128 stands for zero in the data rows.
Here are some numbered points:
[160 129 178 160 145 130 132 149 150 139 146 156 138 171 161 186 143 172
 133 152 118 137 163 136 125 174] 0
[109 132 119 109 145  95  95 126 104  94  99  92 110 117 108 107 108 133
 103  95 126 110 125 137 112 113] 1
[163 138 166 140 197 141 130 155 150 162 136 130 137 133 158 153 140 175
 131 167 124 140 148 131 168 126] 2
[104 133  85 116 141 103  91  93 112 100  95 118 119  77 103  81 131  97
 131  82  93 129 108 118 127  57] 3
[110 142 113  98 145 143 115 103 139 134 126 147 131 116 106 105 141  93
 158 107 105 139  93 113 121  84] 4
[164 115 157 179 105 135 171 143 158 159 172 157 143 174 170 180 147 186
 131 164 136 119 135 134 143 165] 5
[123 140 109 132 122  76 121  94  84 104 108  99 117 119 113 118 115 132
 127  87 168 130 168 132 122 108] 6
[152 147 124 123 106 172 150 159 132 110 118 128 145 153 145 120 122 158
 118 143 115 132 130 133 126 128] 7
[145 134 160 136 151 134 133 130 122 116 122 132 130 133 146 122 119 159
 127 137 118 124 136 136 131 133] 8
[132 138 158 164 122 141 144 146 149 145 153 152 137 165 135 168 141 164
 143 151 134 144 137 124 132 154] 9
[152 113 118 130  91 147 147 156 118  76 123 157 128 129 124 148 136 109
 116 158 118 115 102 121  94 147] 10
[104 131 112 117  66 116 108  99 124 120 117 125 134 105 127 115 106 110
 107 105  85 120  97 118 116 125] 11
[156 127 153 129 134 156 160 142 140 173 161 167 139 154 149 150 150 137
 161 154 140 151 150 131 155 154] 12
[ 88 134 103  94 128 111 109  96 124 152 131 102 116  91  86  95 134  93
 134  96 146 137 104 134 117  94] 13
[103 124  81 117 130 105  91  94 109  91  95 115 118  86 101  81 123  88
 124  85 100 122 104 115 125  64] 14
[157 132 162 136 194 139 119 151 142 160 137 121 132 122 157 155 132 180
 122 164 120 137 141 128 171 121] 15
[100 100 102 111 132  90 112 100 119  90 102  82 110 111 114  90 107 118
 110 109 147  96 128 131 114 106] 16
[140 119 154 137 147 151 139 160 142 186 163 147 134 144 133 169 143 140
 169 162 172 118 148 141 164 155] 17
[103 131 104  93 139 128 106  98 135 134 120 140 124 112 100  98 135  86
 149 109 109 126  76 116 118  70] 18
[114 132 114 104 146  96 100 123 102  94 103  86 113 115 109 104 107 124
 107  92 131 113 129 137 111 115] 19
[133 124 161 152  83 144 161 147 150 140 148 158 142 135 153 161 149 180
 139 144 143 130 168 140 138 172] 20
[134 116 124 156  98 106 143 124 115  71 117 130 128 143 132 176 106 118
 104 117 119 113  96 137 100 139] 21
[ 81  89  80  99 106 104  84 111 103  76  82  92  99  95 113  99 111  55
 102 142 125  92  73 130 112 115] 22
[139 132 111  96 151 110 129 120 107 115 125  92 125 120 120 108 116 105
 131 100 147 129 141 135 121 128] 23
[146 111 144 161 107 128 156 130 146 152 163 144 138 164 151 156 141 161
 128 151 142 115 129 135 134 152] 24
[ 95 132 108 107 117 125 115 106 130 147 130 104 121 106  93 107 129 101
 126 114 147 131 117 133 116 109] 25
[104 117  83 105 140  91 102  94 105  89 114  94 119  96 105  95  95 113
 104  83 141 112 147 132 130  94] 26
[107 121  83 105 145  91 111  94 104  90 119  92 129  99 110  96  89 116
 109  79 156 118 162 136 136  94] 27
[ 97  98  95 118 114  82 102 114 116 103 113  96 103 107  90 110 102 101
 125 132 166  97 111 136 105 134] 28
[145 131 145 130 122 174 160 161 145 124 119 144 152 135 148 136 139 135
 143 141 135 141 140 120 120 163] 29
[114 137 106 123 124  85 118  94  95 117 113  99 117 112 106 113 120 122
 127  90 163 131 152 133 120 106] 30
[ 65  94  76  84 128 101  74 112 100 107 112  79 117  71  86  97 107  58
  90 127 132 109  54 122 111 102] 31
[109 112 127 124 120 109 103 107 110 134 118  95 107 117 110 113 121 117
 104 132 151 105 148 138 135 133] 32
[ 90  97  60  96 110  82  64 102  92  54  95  70  98  82 108 109 116  74
 109  80 112  76  92  97 124  85] 33
Which three points above are nearest to each new point by angle? Their numbers follow each, smallest number first.
[142 129 133 135  82 137 122 115 108 123 135 146 134 125 142 117 133 130
 127 108 104 119 123 130 134 125] -> 10 11 21
[133 147 156 161  71 128 134 140 154 130 132 149 131 132 164 165 117 166
 128 142 135 133 150 131 130 168] -> 5 9 20
[150 122 141 136  82 143 144 134 122 137 157 134 141 132 133 135 135 155
 134 107 129 133 151 140 147 165] -> 5 20 24
[111 135 125 126  50 125 118 102 121 120 120 136 136 108 143 123 100 125
 101 108  73 120 104 122 118 139] -> 11 21 22
[139 157 125 123 146 172 140 138 132 180 150 171 151 133 108 121 147 107
 170 148 116 168 117 118 153 142] -> 12 17 29
[133 127 164 158  91 143 159 148 150 141 151 157 142 146 151 167 147 180
 140 146 141 132 162 137 136 170] -> 5 9 20
[113 122 121 141  41 136 131 113 118  99 109 140 144 131 148 134 103 127
  92 107  71 125 113 115 126 153] -> 10 11 21
[113  97 104 113 121  98  93 120 102  79 113  76 118  97 121  98 108  94
 109 112 123  96 121 112 118 106] -> 16 22 33
[126 130 151 140  96 144 158 143 149 138 146 146 134 136 143 149 144 159
 136 149 147 129 156 138 129 167] -> 5 9 20
[156 119 134 136 138 148 154 140 139 158 154 163 135 160 140 154 145 132
 155 155 134 146 129 127 154 147] -> 9 12 17
[ 83 103 100  97 133 115  94 124 113 118 115  93 125  93 101 118 115  84
  99 135 131 119  76 121 114 121] -> 22 31 33
[147 133 178 171 141 157 143 140 141 134 114 151 137 142 154 176 128 166
 132 133 108 141 150 137 120 178] -> 0 9 20
[128 121 141 124 117 139 131 147 138 105 130 130 115 128 134 148 150 114
 114 142 121 117  94  99 121 120] -> 10 21 22
[146 127 146 122 134 179 156 158 154 122 115 148 150 127 147 136 139 132
 146 142 128 136 134 115 115 162] -> 7 12 29
[139 114 121 105 128 143 125 156 125  87 124 135 115 119 129 162 131  99
 123 135 125 116  97 114 116 136] -> 10 21 22
[146 117 125 130  81 151 146 153 119  82 126 149 125 136 134 151 130 122
 110 153 122 116 113 123 100 150] -> 7 10 21
[ 78  79  92 103 110  74  62  79 108  66 113  61  92  80  97 105  97  74
  99  64  92  81  34 103 113  61] -> 14 31 33
[140 109 117 159 118 112 132 140 127 114 128 122 129 144 128 161 126 146
 107 126 115 129 110 115 123 120] -> 5 10 21
[155 130 152 131  76 154 145 132 120 146 163 147 143 132 141 125 139 155
 142 108 128 131 158 146 151 172] -> 5 12 20
[ 98 105 104 113 134  93 120  96 127  99 100  90 112 115 113  91 106 128
 114 110 153  99 132 138 115 111] -> 16 26 27
[129 127 159 136  83 154 124 139 117 111 141 133 154 129 142 145 113 128
 133 111 140 133 164 129 148 149] -> 9 20 29
